In the data rows, 128 means zero.
Some points, each followed by its number:
[ 97  86 106  60  57  57  72  88 213  74  81  85  70  87 105 108  96  82
  76 140  62  94  98] 0
[ 89  62  94  60  59  54  64  58 150  45  69  77  78  91  94 108  87  84
 107 223  95  96 103] 1
[118 127 120 192 247 172 117 156 123 138 109 200 255 184 135 141 128 206
 163 128 196 145 134] 2
[126  89 121  80  70  71 118  73 106 114 139  87  83  92 186 126 168 102
  91 119  73  81 104] 3
[160 106 153 152 134 144 149 106 112 113 169 119 139 137 119 134 123 118
 109 110 101 148 223] 4
[118  80 164  86  66  77  62  53  88  59 162 102  86 104 134 116 158  90
  88  98  58 126 137] 5
[121 200 104 124 120  92 112 255 125 182 110 120 111 140 108 115  96 117
  96 109 110 113 119] 6
[132 157 138 120 113 196 153 132 108 119 167 116 109 166 132 123 137 116
 195 136 173 183 134] 7
[115  92 128  84 104 125 229 110 122 120 205  91  93 127 155 147 159 113
 151 127 108 105 101] 8
[120 121 142 166 195 245 173 126 121 119 127 180 198 164 128 137 126 148
 216 138 244 145 126] 9
[146 117 112 136 173 113 153 158 130 154 115 119 147 129 111 154 100 125
 107 107 111 119 148] 10
[109 155 123 200 166 151  79 128 111 114 112 205 185 178 128 126 132 189
 122 116 149 184 130] 11
[131 150 139 255 255 239 113 145 128 135 138 255 254 172 126 131 145 245
 182 144 193 248 173] 12
[136 134 174 122 110 204 169 125 128 140 213 132 124 169 128 127 130 113
 180 125 147 177 140] 13
[116  82 119  88  97  86  99  90 122 111 134 124 121 134 245 155 211 107
 105 119  65  91 119] 14
[127 175 125  84  76  93 146 135 116 144 115  76  75 107 118 114 115  93
 114 122 122 109 112] 15
[143 110 138 101  99 155 205 114 116 142 211 110 118 143 136 133 142 105
 160 123 128 144 152] 16
[149  71 115  60  67  62 126  84 128 105 121  82  75  90 142 192 143  85
 108 124  78  83 113] 17
[126 143 104  81  78  71 106 120 154 129 104  92  74  74 117 113 117 114
 104 177 114 121 123] 18
[144 146 126 255 255 210 132 154 139 144 131 255 255 168 122 132 118 207
 136 126 168 185 167] 19
[132 169 133 195 174 171 131 159 127 150 108 179 171 140 118 122 103 135
 116 113 193 140 136] 20
[147 172 114 114 108  94 142 171 130 251 127 109 112 115 118 122 119 122
  92 118  95 119 133] 21
[111  87 109  76  64  47  60  74 192  58  73  79  69  77  96 111  98  96
  91 161  75  97 111] 22
[168  87 169  72  68  71  75  65 105  69 148  84  84 111 130 133 155  73
 108 110  69 103 146] 23
[113 123 157 130 126 227 134 102 115 101 149 134 131 152 125 114 128 112
 216 121 188 154 115] 24
[140 190 145 175 169 255 161 156 123 153 133 176 165 162 120 121 118 139
 171 137 255 202 147] 25
[138 125 129 176 233 127 150 154 132 130  92 128 186 114 101 138 108 161
 133 129 152 119 135] 26
[163  86 255  88  74  95 104  66  98  69 125  88  86  98 106 128 114  88
 111 120  83 104 137] 27
[131  89 115  85  74  77 120  90 113 137 167  99  87  95 173 114 170 105
  91 125  81 108 122] 28
[140  76 113  60  59  48 113  61  96  77  99  58  63  81 145 152 139  79
  94 128  74  76 105] 29
[119 142 135 180 204 255 166 164 135 140 128 179 202 189 121 122 119 157
 214 130 250 155 121] 30
[122 203 129 149 151 171 156 229 133 194 155 135 134 182 127 107 125 132
 155 117 157 143 116] 31
[107 116 124 125 104 108  93  95 156  85  88 128  99  88 108 105 108 116
  90 185 101 126 122] 32
[114 105 121  89  99  95 114 115 149  88 113 100 105 162 124 128 107  90
 185 150 110 109 117] 33
[115 111 136 114 132 178 177 110 116 103 115 131 131 130 129 133 126 123
 214 159 232 134 126] 34
[137 148 130 255 255 157 109 140 126 143 114 255 255 154 122 124 119 255
 116 117 147 178 161] 35
[115 134 105 230 255 150 108 160 133 124 102 230 255 153 121 122 116 255
 133 126 163 150 132] 36
[115 154 131 141 139 235 161 136 121 145 141 146 145 139 125 116 133 135
 188 146 255 154 118] 37
[120 168 116 109  97  77 102 144 140 174 106 107  87  84 103  94 101 114
  73 114  84  96 106] 38
[127 152 148 255 255 188 109 132 126 138 128 255 254 150 115 120 122 255
 127 124 142 199 164] 39
[138 132 140 114  99 118 128  92 116 125 118 111  97  96 122 115 124  96
 108 149 134 110 131] 40
[125 125 116 125 116  94 102 134 128 141 128 109 113 120 135 135 138 136
 111 117  95 129 154] 41
[121 154 119 157 188 138 111 158 123 134  86 173 178 139 133 129 117 188
 126 134 200 132 123] 42
[ 95 169 105 141 165 110 116 242 150 190 104 143 143 124 120 121 116 183
 116 124 142 100  96] 43
[117 163 117 167 185 138 129 193 143 163 105 159 177 152 130 142 113 151
 121 112 155 118 116] 44
[146 113 129 117 101  76  86  93 122 143 126 112  96  82 123 122 146 133
  96 122  77 117 154] 45
[110 148 123 155 182 156 119 162 122 147 116 166 177 159 135 129 135 189
 162 137 173 147 122] 46
[114  75 102  71  85  74 111 100 125  93 104  87  91 112 247 145 156  86
 111 111  78  87 108] 47
[160 161 124 107 102 107 181 153 121 207 145  92  91 110 122 136 130 110
 119 131 109 118 127] 48
[120 112 130 111 131 143 143 102 110  95 107 125 142 133 131 121 114 107
 192 152 202 119 122] 49
[110 125 104 151 200 132  98 151 118 115  91 156 211 156 113 125 118 176
 158 135 199 130 117] 50
[110  98 111  75  67  80  92  69 117 108 114  91  88  93 125 117 139  93
  91 136  88  92  98] 51
[150 148 145 123 133 164 218 155 127 149 141 104 123 174 127 160 141 123
 187 116 138 125 132] 52
[124 181 129 218 156 143  91 129 117 127  91 191 140 105  90 105 109 190
 105 124 144 185 137] 53
[128 141 135 120 116  91  92 155 144 121 117 119 126 234 111 124  93  92
 109  94  78 111 120] 54
[149  85 161 133 138 151 171  99 121 116 143 132 146 116 116 135 115 110
 126 121 116 120 176] 55
[147 105 129 154 157 146 151 126 131 139 143 139 172 144 125 149 124 132
 113 102  98 132 201] 56
[121 183 141 146 151 255 157 147 120 138 143 150 140 147 132 118 132 136
 182 139 251 179 121] 57
[135 109 167 105  92 147 149 102 114 115 255 106  98 119 132 116 146  85
 103 112  90 141 139] 58
[121 145 129 255 255 156 105 143 135 140 118 255 255 136 119 114 121 255
 121 123 147 174 144] 59
[117 238 114 168 172 129 112 255 120 163  87 137 147 147 123 130 134 197
 127 131 151 136 122] 60
[123 255 120 129 122 131 146 240 112 220 122 116 121 153 139 125 131 132
 123 116 139 126 112] 61
[168 149 147 102  94 104 202 112 100 142 150  73  68 100 117 118 124  94
 109 117 105 105 116] 62
[103 103 111  98 100  86 120 103 122 120 100 112 102  87 119 105 104  98
  85 143 120  84 100] 63
[129 118 136 106 119 139 172 107 118  99 117 112 131 132 134 124 111 100
 201 134 189 116 122] 64
[220  77 139  78  75  55  86  78 108  77 113  65  47  65  88 118 100  71
  67  98  45  75 126] 65
[157  73 116  69  77  61 107  79 111  74  85  64  75  92 114 225 111  92
 102 122  81  92 126] 66
[123 143 162 211 144 201  90 102 110 103 132 183 127 126 104 104 131 169
 118 121 131 255 179] 67
[115 126 146 228 146 166 100 117 121 111 131 193 153 135 118 121 125 175
 119 106 109 247 193] 68
[115 147 132 138 138 236 165 142 131 148 139 159 155 146 133 134 134 146
 203 151 255 165 131] 69
[138 126 118  80  81  71 140 119 139 118 101  90  79  87 118 120 102  81
  90 151  94  94 114] 70
[ 98  85 110  86  96  97 147 112 135 124 111 117 106  88 125 115 111  96
 100 143 124  80  97] 71
[131 123 136 161 129 114  96 107 122 130 142 134 118 105 115 113 138 163
 106 118  96 175 218] 72
[148 163 135 153 153 189 226 164 140 204 164 154 138 134 105 107 112 120
 150 126 169 129 121] 73
[154  85 121  67  64  42  86  70 101  78  95  75  86 112 136 255 135  92
 109 111  70  91 124] 74
[110 114 146 109 113 209 149 126 133 132 169 145 136 162 116 110 111 100
 222 118 181 149 110] 75
[123 206 129 164 171 203 184 212 123 195 117 140 137 140 116 107 112 140
 157 130 218 139 118] 76
[105 120 111 246 255 154 120 154 149 146 116 255 255 142 127 128 114 255
 110 112 136 149 130] 77
[ 84  63  97  60  81  81 125 102 122  87  92  73  79 116 168 153 138 103
 157 129  90  76  91] 78
[ 85  68 100  68  74  75  96  81 150  73  86  86  75  76 107 105 100  86
  91 255  84  78  88] 79
[120 174 145 168 151 255 145 149 123 144 148 165 157 173 126 121 142 152
 186 139 230 224 142] 80
[138  85 133  69  72  63 104  69 106  62 102  77  81 111 137 215 118  76
 101 100  61  67 106] 81
[146 125 117 138 173 139 184 169 130 145 131 138 183 194 130 180 120 137
 179 135 156 133 141] 82
[132 154 148 185 183 255 167 156 135 147 139 179 171 146 113 118 128 156
 198 144 255 179 140] 83
[156 103 147 142 155 131 154  99 120 113 122 130 155 111 109 138 111 118
 116 108 115 115 173] 84
[125 162 153 193 177 255 142 140 125 139 132 188 178 145 107 113 112 149
 189 136 255 200 147] 85
[105  73 104  64  69  58  85  74 110  90 120  82  76  98 255 128 255 104
 111 116  73  91 104] 86
[112 159 137 112 115 119 153 147 110 139 139  98  98 140 149 121 129  95
 134 124 103 107  99] 87
[136 139 125 109 104 108 161 146 121 182 163 100  98 122 160 141 151 100
 110 118  93 104 122] 88
[111 140 109  93  98 128 172 149 120 136 114  92  89 121 140 116 124 110
 152 133 140 106 101] 89
[126 105 140  94  92 128 145  95 120 113 125  91  86  93 112 108 120  84
 104 141 113 100 105] 90
[122 170 129 190 162 155  92 144 121 132 104 177 170 164 110 117 117 164
 143 123 160 166 136] 91
[151 137 141  84  72 109 203 102 101 136 157  98 105 129 145 135 133  96
 135 133 121 118 121] 92
[ 87  76 103  70  71  60  68  67 221  60  74  82  90  89 112 120 109  90
 102 200  68  84  90] 93
[128 182 154 205 187 255 153 151 110 149 121 175 167 151 114 117 122 162
 181 148 255 165 128] 94
[122 102 125  79  70  94 103  89 128 106 129  93  96 119 132 137 160 103
 117 143 101 119 126] 95
[151 136 147 188 166 185 152 124 128 152 119 158 151 106 109 112 122 137
 124 138 172 149 161] 96
[116 117 114 124 163 129 138 111 103 107  93 128 162 121 121 121 110 147
 156 146 195 126 118] 97
[123 159 137 255 255 217 118 158 137 152 137 255 255 184 130 122 133 255
 149 121 163 211 149] 98
[138 159 161 177 176 255 166 142 119 137 146 175 177 189 129 138 138 161
 250 145 255 169 131] 99
[ 90  84 101  79  83  93 108 111 131  79 105  91  98 149 149 123 121  88
 145 135  88  89  91] 100
[153 110 112 139 136 106 119 125 128 135 134 128 156 135 127 148 139 157
 117 120 119 149 208] 101
[141  83 132  75  86  86 156  77 102  73  81  69  73  80 106 124 101  94
 113 129 121  99 113] 102
[ 87  75  94  61  80  66 108 114 125 100  90  76  89 105 165 134 115  81
  97  93  63  66  83] 103
[109 255 122 146 136 121 107 254 126 212 111 147 128 142 129 120 113 147
  97 108 110 124 110] 104
[110 105 104  83  69  52  72 105 119 116 116  98  73  89 133 102 128  97
  69 104  68 106 117] 105
[122 112 150  95  90 118 119  92 123 101 133  91  73  89 116 111 138  96
 103 148 106 109 105] 106
[147 119 124 100 103 109 178 136 128 139 174  99 109 154 154 180 150 119
 141 134 115 126 142] 107
[105 173 119 171 173 159 113 161 131 149 101 182 161 121 125 114 131 203
 132 129 191 153 120] 108
[144 149 139 255 255 189 114 134 130 137 131 255 255 160 119 121 115 229
 122 120 161 216 178] 109
[125 164 119 119 112  89 114 140 132 167 106 118 103  93 129 106 104 115
  87 135 108 104 114] 110
[127 133 129 142 146 184 168 118 115 175 128 141 135 117 131 117 136 126
 101 121 153 130 119] 111
[145 139 140 100  91 110 164 108 118 142 221  89  85 106 156 115 147  86
 109 119 104 127 138] 112
[101 114 118  92  96 100 104 141 134  98 109  97  99 209 127 131 119  92
 123 101  69  98 103] 113
[ 95  82 113  92 129  73  81  97 126  83  91 112 146 118 122 135  92 105
 100  88  63  73 100] 114
[126 112 110 120 118  80 109 126 172 111  96 109  97  79  87 101  93 111
  94 159 105 100 114] 115
[110  90 127  73  70 105 107  84 134 105 144 100  95 108 114 112 131  79
 108 128 101 111 113] 116
[128 118 132  88  84 107 188 108 120 153 207  87  87 116 159 134 152  99
 121 123  94 109 119] 117
[102 123 107  90  91 115 141 139 121 128 133  97  95 123 169 115 143 104
 128 127 120 117 110] 118
[113 117 109 100 118 150 200 139 118 131 120 108 113 130 144 130 129 113
 185 160 189 128 110] 119
[147 156 182 157 131 255 136 113 113 119 193 155 141 167 123 120 143 132
 169 129 171 243 168] 120
[178 102 150  92  76  76  91  78 107  87 161  81  71  97 140 123 213  79
  92  98  59 100 141] 121
[128  83 119  79  83  80 106  98 129 113 164  92  73  94 209 121 255  86
  88 107  60  89 104] 122
[136 105 119  78  72  83 223 109 106 138 149  75  80 110 147 140 143  97
 123 144 106 100 120] 123
[128 121 126 154 145 110 119 128 125 153 138 125 137 117 116 128 125 138
 103 107  89 128 180] 124
[132  85 114  87 109  65  82  83 122  93  99 104 129 116 132 182 130 111
 119 117  82  91 126] 125
[115  91 137  92  77  75  75  70 103  73 146 100  87  98 140  97 170  94
  81 104  63 115 117] 126
[146 103 125  77  79  70 119  92 135 126 128  90  83  79 177 123 161  96
 101 142  97 105 128] 127
[ 89  62  96  64  64  69  82  74 118  79 108  92  83  87 179 114 160  99
  88 118  71  94 103] 128
[116 162 140 190 174 255 131 136 113 132 138 197 174 159 111 109 121 160
 183 137 255 221 136] 129
[105  77 113  61  66  66 101  83 118  85 104  69  69  84 255 114 153  70
 102 112  62  88 103] 130
[140 120 174 111 103 182 165 101 116 129 175 116 106 109 114 113 143 112
 143 152 162 155 135] 131
[141 108 203 113  97 171 146  90 111 102 255 101  94 104 111 111 136 100
 137 118 106 160 168] 132
[112 132 121 185 226 202 142 142 126 145 131 232 211 146 134 114 117 183
 141 123 208 141 107] 133
[255  96 153 104  95  77 119  83 109 106 129  93  89 100 122 137 124  84
  77 104  70  86 146] 134
[147 141 116 131 156 135 181 184 138 181 134 143 178 192 126 167 122 136
 175 118 159 131 144] 135
[115 142 128 136 163 185 142 147 129 138 113 143 183 172 108 118 107 129
 216 134 248 142 128] 136
[135 116 132  87  73  76 127  91 103 103 121  86  77  86  99 100  99  84
  99 145  96 100 108] 137
[149 145 167 127 113 164 200 127 124 142 190 123 127 169 126 143 126 111
 187 122 133 131 127] 138
[122 153 123 255 245 191 107 144 121 141 120 255 230 154 131 124 146 255
 142 139 178 209 143] 139
[123 151 124 213 227 200 121 140 121 144 118 238 196 129 114 106 128 222
 152 143 208 186 134] 140
[137 103 118  77  79  77 141  99 122 154 135  80  76  81 160 113 139  80
  83 117  76  95 115] 141
[108  76 106  74  77  46  66  80 131  87 103 104 113 132 188 169 163 107
  87  96  53  78 105] 142
[103  71  98  64  82  75 126  84 115  76  88  73  94 110 139 164 106  78
 133 118  88  79 101] 143
[126  65 121  59  69  59  81  53 101  51  97  86  98 102 121 133 107  68
 114 108  72  78 105] 144
[116 155 153 163 129 193 112 115 117 120 182 158 128 152 146 124 160 154
 133 119 125 255 144] 145
[119 199 133 198 155 182 105 145 133 151 125 206 162 144 118 118 121 163
 122 123 174 196 137] 146
[130 127 135 115 118 183 149 128 124 128 132 119 129 160 105 115 125 117
 250 147 235 138 125] 147
[111 146 125 253 255 191 114 151 124 134 113 240 255 172 126 126 125 255
 156 132 165 186 143] 148
[131 115 141  81  80 103 139 103 119 116 255  80  83 111 149 131 178  96
 109 113  78 123 124] 149
[199  72 114  69  59  61 106  98 135 102 112  88  87  97 120 170 118  89
  89 109  63  74 131] 150
[ 91  88  94  62  68  46  68 114 142 128 117  98  87  97 153 110 126 100
  73 105  60  77  92] 151
[122 123 142 135 149 159 129 128 121 101 101 119 145 221 116 129 114 117
 255 123 162 117 122] 152
[117 255 134 134 114 161 140 173 120 187 125 122 104 128 114 114 124 127
 129 126 152 134 106] 153
[ 92  70  95  63  67  44  62  72 255  68  76  86  88  79 102 122  92  90
  83 168  67  79  89] 154
[116 224 112 133 137  97 101 255 120 180  97 120 119 136 107 112  99 141
 112 121 130 118 116] 155
[119 192 107 116 121  93 128 255 141 188 104 108 113 136 114 125 104 131
 109 119 113 109 119] 156
[ 93  78 119  69  66  76  80  71 160  77  95  99 105 108 106 111  94  78
 111 200  85  85 103] 157
[107  79 109  73  78  76  87  90 123  95 133  85  80 102 228 119 255 111
 107 121  75 107 107] 158
[116 139 139 141 152 242 126 123 120 118 129 164 174 173 130 118 134 132
 200 123 225 177 129] 159
[114  77 120  66  71  52 117  59 108  77  95  74  85  88 151 151 126  98
 112 136  76  77 103] 160
[104  91 123  95  90  68  81  88 219  68  84  81  75  81  89 109  94  83
  91 165  80  83 104] 161
[119 153 124  98  90 139 150 138 113 129 160  94  95 148 137 130 148 114
 180 144 139 146 122] 162
[114 122 121 131 142 122 105 147 122 106 123 146 174 255 140 140 127 133
 207 106 112 118 109] 163
[134 124 120 118 115  91 119 153 135 157 142 125 135 150 150 155 140 139
 110 116  87 124 147] 164
[109 231 117 161 157 108 107 255 128 187 110 147 140 143 116 119 109 173
 119 113 125 112 103] 165
[147 138 148 210 144 137 105 124 121 124 133 163 151 148 115 126 118 139
 102 103 101 167 201] 166
[150 164 143 133 114 159 194 134 119 194 218 129 121 129 142 125 145 114
 128 135 134 156 150] 167
[105 116 100 112 131 101  93 158 127  96  94 115 138 255 124 144 119 130
 136 106  95 116 111] 168
[124 158 121  81  82  87 157 135 115 139 120  80  73  95 101 104  97  80
 117 122 120 105 102] 169
[121 127 129 162 237 140 141 147 143 140 114 179 239 133 118 131 100 151
 144 132 178 117 128] 170
[129 168 154 220 167 231 101 118 115 114 133 199 152 134 113 108 131 190
 133 119 154 255 163] 171
[121 141 144 142 127 199 184 135 133 189 179 136 120 128 156 131 166 129
 121 127 141 151 126] 172
[143 133 143 180 187 131 157 161 136 149 112 132 156 132 115 148 100 136
 109 105 102 102 135] 173
[115 137 116 172 230 138 126 177 116 142 107 152 221 170 111 132 109 162
 159 120 156 119 123] 174
[117  78 118  77  86  82 175  83 115 102 104  96  99  89 117 132 114  99
 125 141 125  83  97] 175
[ 99  89 120  85  78  62  69  82 230  80  92  94  65  72  83  91  79  79
  67 140  56  82  95] 176
[159 181 151 190 200 224 212 171 131 185 143 165 157 152 130 133 137 157
 177 141 200 156 141] 177
[117 162 151 149 141 239 163 137 117 148 147 149 138 147 131 111 129 128
 176 131 239 156 116] 178
[117 255 125 140 128 122 139 255 120 228 130 126 114 138 123 119 119 131
 124 119 121 120 110] 179
[134 191 151 188 170 255 157 153 122 153 131 172 163 154 116 123 127 165
 187 145 255 185 133] 180
[176  86 188  86  82  95 156 103 131 104 134  89  77  89  98 127 105  80
 101 103  78  84 121] 181
New points follow, each followed by the number of its nearest point above by angle.
[113  96 132  90  95 117 115  91 105  82 103  95 109 180 123 131 123 102
 255 133 149 116 114] --> 33
[142 130 133 149 146 154 163 156 146 167 189 129 136 161 132 145 149 136
 130 107  96 135 162] --> 167
[169 108 142  69  61  69  89  77 115 105 169  99  82  98 160 121 193  86
  92 122  75 119 143] --> 121
[173 106 117  96  80  71  97  94 120 139 154 114  95  97 136 124 146 110
  85 112  77 116 157] --> 45
[154 125 121 139 135  97 114 133 114 117 111 115 128 149  99 143  92 102
 100  98  97 112 144] --> 54
[164 161 130 156 125 123 145 156 131 185 142 125 117 113 112 126 117 132
 110 116 104 138 164] --> 21
[152  93 190 123 111 188 172 109 121 116 201 122 118 117 108 111 118  97
 132 118 123 151 179] --> 132
[108 148 111  89  87 122 151 150 123 150 161 105 102 150 155 133 150 110
 149 135 126 130 111] --> 162
[125 122 121 103  91  74  91 118 125 134 149 100  90 108 118 115 119  97
  84  99  74 117 152] --> 105
[112 143 116  93  93 115 179 142 113 140 127  95  90 122 122 120 119 103
 141 140 148 108  97] --> 89
[100 115 104  93  99 111 115 146 149 108 133 109 107 196 137 120 130 109
 140 122  94 124 100] --> 113
[117 158 135 107  98 129 146 141 110 133 165 104 101 155 144 116 141 103
 149 137 125 129 110] --> 162
[118 155 108 141 166 146 141 188 131 168 104 144 185 163 122 128 118 142
 148 130 201 117 117] --> 44
[164  88 167  77  67  79  94  85 120  86 179  86  66  99 110 111 129  81
 101 112  80 128 161] --> 23
[145 139 147 144 123 148 113  97 127 137 119 144 122  99 111 111 114 114
  99 133 144 161 161] --> 67
[137  86 255  90  78 101  91  81 115  80 151 104  88 100 115 114 122  98
 111 124  97 131 139] --> 27
[107 149 113 148 191 123 116 175 126 141  87 150 162 111 104 101  90 163
 115 124 192 116 115] --> 42
[119 128 115  99 103 113 165 151 130 177 176  97 107 139 185 157 174 112
 114 110  85 106 108] --> 88
[130 107 127 155 110 104  87 106 128 125 155 155 133 114 124 132 144 169
 104 111  84 178 255] --> 72
[171  91 169 119 114 131 153  86 107  96 138 109 113  98 101 127 116 106
 121 118 113 124 188] --> 55
[128 155 125 136 117 103 101 115 155 119 104 143 123 107 114 119 107 126
  93 155 106 134 130] --> 32
[172 107 145 125  97  85  89  76 104 101 113 104  82  70 115 108 164 121
  95 125  85 138 177] --> 45
[106 234 111 176 179 130 101 255 117 154  80 139 131 127 103 108 117 206
 129 129 158 144 117] --> 60
[125 121 132 100 113 135 115 117 129 103 125 124 142 248 131 133 129 111
 255 119 143 132 126] --> 152
[129 121 115  70  69  96 212 109 120 154 165  87  81  94 126 112 125  90
 111 132 109  99 118] --> 123
[172 149 130 161 136 102 137 154 126 166 127 116 118 123 108 136 121 137
 109 122 113 122 151] --> 21
[150 100 155 163 121 113  88  81 108 104 151 161 153 129 120 130 134 144
  99 122 102 196 255] --> 72
[144  79 185 125 104 138 123  83 111 103 171 128 120 108 113 118 119 115
 116 112  98 145 230] --> 4
[124 168 137 107  98 111 143 145 118 144 161 110 107 155 161 125 130  93
 135 119 112 121 120] --> 87
[ 93 137  94 172 237 156 127 226 138 156 111 181 226 191 118 124 113 193
 159 113 170 124 107] --> 174
[139  72 128  82  81  82 100  86 123  89 117  98 105 117 122 145 121  83
 129 112  76  98 132] --> 144
[131 114 130  77  65  87 136  96 112 132 255 101  89 114 157 121 159  96
 109 119  89 118 120] --> 149
[125 120 125 157 154 124 120 131 126 141 146 121 126 119 122 117 142 158
  98 108  90 145 178] --> 124
[116 121 129 122 116 111  89 107 141  73  88 108 122 192 119 137 120 120
 176 140 117 133 127] --> 33
[178 101 185 117 102 123 130  78 107  92 158 111 111 105 120 134 128 114
 124 115 109 140 216] --> 4
[130 105 126  88  89 105 177 120 128 126 199  83  84 127 125 140 127  84
 130 123  94 106 125] --> 117
[105 139 124 167 206 145  99 158 133 121  93 173 195 149 116 117 122 200
 129 115 149 129 113] --> 36
[174 150 134 153 136  95 118 127 102 131  87  97 118 121 111 155 123 146
 129 130 119 126 152] --> 134
[114  85 133  93  81  83  77  70 100  73 139 101  84 104 153 113 217  88
  84  88  56 115 126] --> 126
[126 140 126 164 132 113  81  98 118 139  97 168 135  89  99 100 107 144
  85 119 117 147 153] --> 53
[132 138 121 109 101 105 140 148 133 171 183  97 107 130 156 141 162 108
 111 113  88 124 127] --> 88
[108 111 102  81  63  58  69  89 114 102 126  85  71  86 123 106 149 120
  95 121  87 134 131] --> 105
[125 194 147 157 141 254 136 150 123 153 155 162 146 173 136 123 145 153
 193 137 217 214 139] --> 80
[106 179 132 165 136 194  96 121 112 134 108 183 145 136 126 123 143 167
 129 129 183 188 118] --> 146
[157 112 141 157 176 126 148 120 131 130 135 158 191 135 127 150 109 136
 124 118 126 132 179] --> 56
[109 168 115 166 198 127 115 255 136 176 110 157 192 194 130 143 124 194
 145 125 141 131 113] --> 44
[123 146 114 156 196 129 125 184 141 162  94 152 174 126 105 120 110 161
 125 136 203 126 128] --> 42
[100 109 109 125 173 116  91 139 111  89  82 136 191 232 112 139 118 147
 186 125 139 116 110] --> 163
[101 179 110 123 127 166 146 194 117 164 139 123 123 188 140 124 146 148
 181 140 170 152 112] --> 31
[122 129 121 109  97  91 110 131 128 134 136  94 102 125 143 140 149 136
 101 107  83 121 144] --> 41
[136 135 113  85  94  88 159 159 140 203 176 115 117 139 162 145 143 100
 109 110  88 111 125] --> 88
[148 121 130 162 160 115 132 136 127 141 136 129 147 135 137 150 136 164
 115 117 102 145 192] --> 101
[148 128 135  96  90 116 220 129 117 150 167  89  78 105 122 114 121 100
 130 132 119 108 106] --> 62
[138 139 120 173 132 121  92 107 120 139 113 162 126  90  96  90 103 138
  90 113 134 166 170] --> 53
[147 135 153 105 103 125 223 127 119 152 167  84  78  98 112 111 117  83
 119 123 106 108 111] --> 62
[151 106 146 158 154 147 145 106 107 111 146 123 146 137 118 147 131 136
 128 120 111 150 215] --> 4
[172  79 150  67  57  61  88  65 101  84 165  77  53  67  97  93 114  70
  79 111  68  96 128] --> 65
[126 187 147 216 176 194 107 151 126 137 139 211 168 156 133 112 134 227
 136 123 149 255 162] --> 171
[111 188 110 140 148 155 140 254 136 193 138 147 152 191 133 124 128 140
 157 127 152 146 123] --> 31
[171 153 187 150 135 197 186 102 116 139 149 117 109 100 110 116 132 104
 119 120 155 133 147] --> 131
[161 195 123 136 118 101 142 168 123 255 131 120 119 124 128 130 122 118
  84 106 100 117 136] --> 21
[120 197 133 171 177 218 176 199 132 195 143 173 166 159 126 109 113 149
 167 129 251 151 119] --> 76
[106 146 117  98 109 124 164 153 115 142 124  93  96 135 149 134 150 124
 157 146 133 115  98] --> 89
[100 103 122  85  78  90  95  80 120 118 122  96 102 117 134 120 141  89
  85 129  76  88  92] --> 51
[134 110 206 107  90 113  89  93 120  96 187 120  83  97 107 103 133 102
 106 123  94 197 181] --> 132
[157 155 128 149 142 153 208 142 116 246 143 131 126 104 111 113 121 121
 120 139 161 133 142] --> 73
[126 117 123 110 100 134 111 103 129 131 138 130  96  86 108  92 130 116
 110 160 149 147 134] --> 40
[119 162 136  92  85 120 158 122 108 131 121 110  95 124 131 135 124 110
 149 129 150 112 109] --> 89
[118 196 137 125 113 170 173 155 113 148 126  99  92 119 110 109 115 106
 147 134 172 133 109] --> 153
[164 141 142 139 135 176 212 124 120 178 149 142 135 116 129 134 128 122
 129 134 178 147 147] --> 73
[148 112 136 132 110 124 141 125 118 121 182 101 109 124 127 139 139 116
 110 104  83 138 200] --> 4
[ 92  81 113  74  81  54  70  79 255  73  91  94  83  95 122 124 107 102
  92 157  70  82  89] --> 154
[ 78  91  99 108 109  96  67  93 149  84 104 160 154 170 125 126 123 130
 112 109  73 109  84] --> 114
[139 134 127 113 122 101 168 159 118 183 141 100 118 146 150 169 137 116
 120 120  96 112 127] --> 88
[127 226 136 163 161 174 178 226 114 206 124 137 136 146 122 109 105 126
 148 132 185 138 115] --> 76
[133  68 103  55  68  54 129  86 127  90  80  56  53  64  92 232  86  64
  73 102  59  66  98] --> 66
[163 119 162 151 128 143 140 115 113 118 173 110 104 121 115 134 124 118
 119 110 101 163 231] --> 4
[ 85  71  96  82 118  88 104 104 119  89  89 102 129 142 156 161 134 124
 166 125 104  87  98] --> 78
[102 153 114 169 189 177 139 203 147 169 123 168 169 165 151 136 157 240
 165 147 162 168 124] --> 46
[119 186 114 111 111  85 117 255 137 179 102 108 107 134 121 136 107 125
 109 121 108 104 111] --> 156
[154  94 175 121 115 168 175  99 110 103 166 115 121 121 119 122 116  95
 133 113 129 133 165] --> 55
[162 188 143 149 119 140 159 147 125 209 180 130 118 119 122 121 135 132
 109 104 101 139 145] --> 167
[120 176 117  76  77  89 143 158 125 158 133 108  99 123 130 120 116  90
 116 117 113 103 106] --> 15
[138 142 153 255 255 246 123 124 112 114 112 230 243 167 115 131 132 216
 180 144 196 200 153] --> 12
[101  68  97  71  97  75 108  83 108  64  81  79 101  96 120 141 114 109
 162 140 111  95 107] --> 143
[119 136 126 124 141 141 168 145 129 138 121 104 111 129 149 132 146 142
 162 159 162 123 115] --> 119
[108 139 115  88  80 114 127 132 126 134 157 102  93 124 170 120 152 112
 127 120 111 139 118] --> 118
[132 115 135  84  71 100 109  90 130 111 143 104  98 104 129 122 144 102
 117 156 117 125 128] --> 95
[160 180 129 123 109  88 123 162 119 221 121 108 100 117 127 132 122 119
  91 113  88 110 131] --> 21
